Rotation paths and how fast each direction turns (degrees per step)
Each turn is a multiple of 5 degrees from 10 to 175, or 0.
Each row of a path follows its step; steps can be skipped.
Path 1:
step 12: [  8  12 -51  37  52 -21   1  41  -8 -30   0   9  62  49  24 -21   3   3
 -27  24   4  15 -45   0 -37  39  14  -9  10 -16   5   0 -37  31  10  13
   6  58  36   3 -32]
step 14: [  5  17   9 -25 -16  21 -26   0   6 -11 -41 -41  19  -5  49 -41   5  40
  48  39  13 -62  17  -7 -30  27  40 -27   5 -32  -1 -60 -33  -2  16   3
 -17  24 -34  13 -13]
step 16: [-12  43  44 -20  82   1  30  10 -42 -10 -17  21  47  13  12 -37 -13 -44
  16 -11 -13 -20  -9 -28 -36   0 -22 -18   3  13  27  30 -24  12  12  13
   6  41 -46 -18 -37]
step 18: [  9  14 -44  11  -2  15  52 -29  17 -21 -31  12  33 -28  66  14  20  43
  12  43  13 -31 -41 -13 -22   6  46  -2  -7 -19  21  31  26  -2   2  14
 -21  42  12 -10 -46]
step 19: [ 15  43  12 -44  50  17  49  22 -20   1 -10 -33  17 -22   9 -35 -29  19
  20 -23  36 -49 -25 -39 -13  34  23   1  21 -63   8  -6  -4  -8  10 -13
  19  45 -16  14 -38]
step 24: [ -4  54  10 -38  65  -3  44  30   4 -12   7  -5   9  25  -3  47   8  18
 -31  32   5 -53 -51 -21 -13  12  -5  13  19 -12  62  24 -10  -9 -26  26
 -20  24 -31  20 -21]
step 25: [ 11  12  16 -28 -29 -38  20  34 -20  29   9 -35   1  12  53 -10  -3  19
  -7  52  21 -64 -29  10 -14  57  55  10  15   5  -3 -53 -38  -5  -6 -10
 -17  30 -41  -2   0]
step 27: [-18  43   2 -51  76   8  18  21  -5   0 -42  -3  14  11 -10 -29  -3   6
  19 -41 -30 -60 -29 -19 -28   9 -12 -12  42  11   0  27 -48 -35 -10  15
 -32 -23 -23 -32 -14]
[  3   1  -3  -4   1  12  -2 -18  -8  -4   0  15  -2  14  13  -5  -5   3
  11 -10   7   8  16   7 -10  -8   6 -14  -6 -12   7   2   6   9   8   1
  13   9  -8  -1  -9]
20
[ 24  14 -12  -6  -8   3  -1  15 -11  -1  -8   2  -6   3   3  -3  -4   5
  -5   8   8   2  -9   0   8  -1  19  12   3 -12   7   3   3   0   2   4
  11  -3   5   9  14]
60
[ -1 -12  -7  -3  -3   5   4   1   9   1  15 -14 -12   2  -5   9  -5  14
  -7   7   5 -11  -9  -8   1   2  -6  -7  -4 -19  14 -13   9   9  -2  -4
  -2  17   7   5  -7]
65
[ -6   8  -5 -15   8  10  -2   2   3  -5  -1  -3   9   6  -6   0  -8   1
  -9  -3  -1  -1  -8   4   1   8 -15   3  -6   4 -13   9  -6  18 -16  -7
  24  -5  -2  14  -8]
90
Path 2:
step 0: [ 12 -34 -24 -26   7 -13 -34  -3  25 -17 -20 -39  39   7 -12  28 -61  20
  -5   3  25   1 -46   5  18  24  15 -30   9 -29  19   3  13 -46 -27  34
  35 -39 -23 -59 -10]
step 8: [-35 -64 -14 -35  22 -13  -7 -45 -17   5   9 -39  26  29 -62   1 -30  -2
 -20  16  37 -14 -24  -1   7  -6 -26  -9 -26  18   2  53 -10  -2 -61   8
  30 -10 -12  -8 -26]
step 13: [-45  40 -23   6 -27 -32 -29  22 -20 -15  25  -5   1  29  -4  25  12   0
 -20 -24  -9  60  15  37  47  -2  28  53   1   5 -12 -16  18 -16  36  35
  -4  13  32 -42 -31]
step 16: [-18 -28   9   6  18 -39  -6 -16  54  66  31 -60  -2  17 -30 -11 -19 -49
   1  19  15 -29 -31  -1  16 -37 -11  49   4 -21  15  20  22 -26 -13  30
 -10  -8 -16 -10 -26]
step 22: [-16  -3 -50  59  -9 -33 -16 -27  12   8   3   5  20  20  -7  -7 -26 -25
  -4  -3  30  22 -25  19  30  -7  38  36  49  56  24 -39 -53 -12   0   7
  50   9  10   2 -15]
step 25: [-49 -71 -11 -52 -31 -28   8 -24 -49  18  -2 -23  40 -18 -52  25 -17 -12
   0   7  16   4  -5 -26  11 -43 -13  15 -34  13  23 -15  -4 -34 -22   7
 -15 -27 -11 -30   2]
step 26: [-16   4 -48  31  34 -15  23  -5   5  53   4  -6  25  36 -16  44  43  12
 -18  25  -8 -21  24 -40  28  14 -42  14   4   4  -9  10 -19 -16 -21  14
 -36 -73  11 -18   4]
step 27: [ -2 -38 -21 -81  16  -4  -8  33 -21  10 -30 -14  -9 -18 -58   0  21  23
 -16  30  14  34  19 -12  14 -21  14  37   1  30 -18  33  20   6  23   3
  -3 -49  39  -2  46]
[ -3  11 -29  16  -5  -6   4  -4  -2  10  -3   2  -3  -5  12  -9   2 -10
  -3   7   1 -18  -4  10   5   5   0   2  -9  -3  -6  -1   3  17   0  -5
  -3  -7   4   5 -10]
175
[ 16  -6   4   9 -13  -5   0 -12  -3  -8   1 -14  -6  10   5   8 -14  -4
  10   5  11  -8  -5   0  17  -3  -3  -4   3   6   1  15   3  -8   5 -11
   2  14  -4  -6 -14]
45
[ -6   9   8  -6 -17  -8   0   7   1 -11 -21  -5  -6  -8   0  23  13 -12
  -4  -6   8   2   0   6  -6  -2   2  -8 -14   4  -4  -3  -7  -4  11   2
 -10  -3   8   5  -6]
175
[ -4 -17   2   7  10  15  15  11  -4  13  -5 -12  -1   4 -12   1   0 -13
   4  -6 -12 -10  17   2  -3  -6   4   4  -3   0   4   4   0   1  16 -10
  -9  -3   4 -11  -6]
35
[ 12 -15  -5   1   1   8 -19   3  -7   1   2  -7   2 -18  -1  -5  -6  -8
  -7  -6  15  -1  -1   5 -14  -1 -11   8   4   6  -4 -14   0  -6  -8   4
   7   2  17  -5 -13]
130
Path 3:
step 0: [ 20 -32   4  -4   5  18  13   0  -3 -24  21  13  -4  27 -87  -5  -9  20
 -12  38  64  -6 -42  33 -26   8  37 -33 -11   8 -13  49  26 -23 -29  -8
  24 -32 -11  29 -15]
step 1: [  6  17   8 -61 -27 -12 -43  36  -3  42  19 -34 -20  17 -45  28  32 -18
  24 -14  -7   7   0 -22 -13   6  10  42 -61 -14  -1 -50  37 -11  42  14
  -6   1  26   9  27]
step 2: [-54 -18  35 -50  -7   6 -17 -14  -1 -34   4  12  22  -6 -29  25  10  -2
 -26   1  28 -25   0  37  63   1   0  -2 -14  76  22  51  -7  36  -1   3
 -13   4 -51   3   0]
step 3: [ 14 -14   4 -12 -66  39 -36  33  65 -14  -5 -38 -10 -35  50  47   2 -18
 -17  17  -8   4  30 -12 -30  15  16 -19  19   9 -46 -31  24 -13  -4   7
 -14 -11   2  -1  52]
step 13: [ 67  11 -10 -33 -23   1 -45   4 -18  24  38 -53 -28 -24 -34   7 -10   1
  11  56  21 -32 -31 -22 -11  16 -15  30  -5  16  25  21   8  28  21   7
 -48   7  41  -8  23]
step 24: [-12  -6 -38 -26   9 -10  32  18   6  14  -3  31 -13 -11   6  55  49 -47
  20  40 -33  -6  12 -21  11   8  18  10  33 -54  15  20   7 -25  38 -39
   9  21 -38  10  62]
step 25: [  7  28 -30   0  32  26   4 -34  -1 -18  -5 -19  18   1 -28  13 -30   7
 -18  46  84 -39 -58  -6   3 -10  19 -22  18   0 -27  34  21  26  34  19
 -57  10  25  -3  -7]
step 26: [-28  42 -43 -31 -34  -2 -20  50  -6  48 -23  11 -53 -48 -24 -10 -18  18
  -7  11  18 -23  16 -21 -11 -22  32  25 -33 -20   6 -12  40 -52  -6 -25
  36 -10 -19 -14  11]
[  3   0   0   5 -22   5   3   0   0   2  -4  -3  -9   2   0   6 -14   1
  -8 -13  -4   7 -15   0   7  -2  18 -21   8   7   2   5   3 -18  -2   5
  14   3   1  -9  -5]
125
[  5  21  -3   3 -13 -15  -2   3   2   9  21  -4   2   3   9 -15 -10 -12
  -5   4   0   6   2   5 -16  -1   2   1  -3  11 -13   1   4  -5   4   1
 -12   6  -5  11   0]
145
[ -5  -6 -10 -10  -5  -7   7  -6   7   8   2  -1  16  16  -1   4  -7  -5
  11   5  10   3  -6   5   0  -7  -9 -19   1   2  -3   4  -9  16 -14 -17
   6   1 -11  -9   3]
145
[  9 -10 -19  -5   2 -12   1 -12 -20  -5  -3 -11   3  -1  16   9   4   7
 -15  14 -16   5   1  -1  -6  -9   5   5   7   8  -1   2   6   6   7  -6
   6  -4   1  -2  -6]
40
[ -2   0 -10  -3  -4   8   1   2   7   1  -7  -6  -4   3   1 -13  -1  -3
  -2  -9  -1  10  -3 -10   1  11  -6   1  27 -10   0  18   2   7   9  -3
 -12 -23  -6   7   5]
70
[-11   0  11   8  12 -11  -5   8  -3   6 -20   0  17  18   9   5   2  -4
 -10 -11   7  -6  -7  -6 -14   5   3  -8   0   4  -1   5  13   9   7  13
  -1   5   6   1  -3]
170
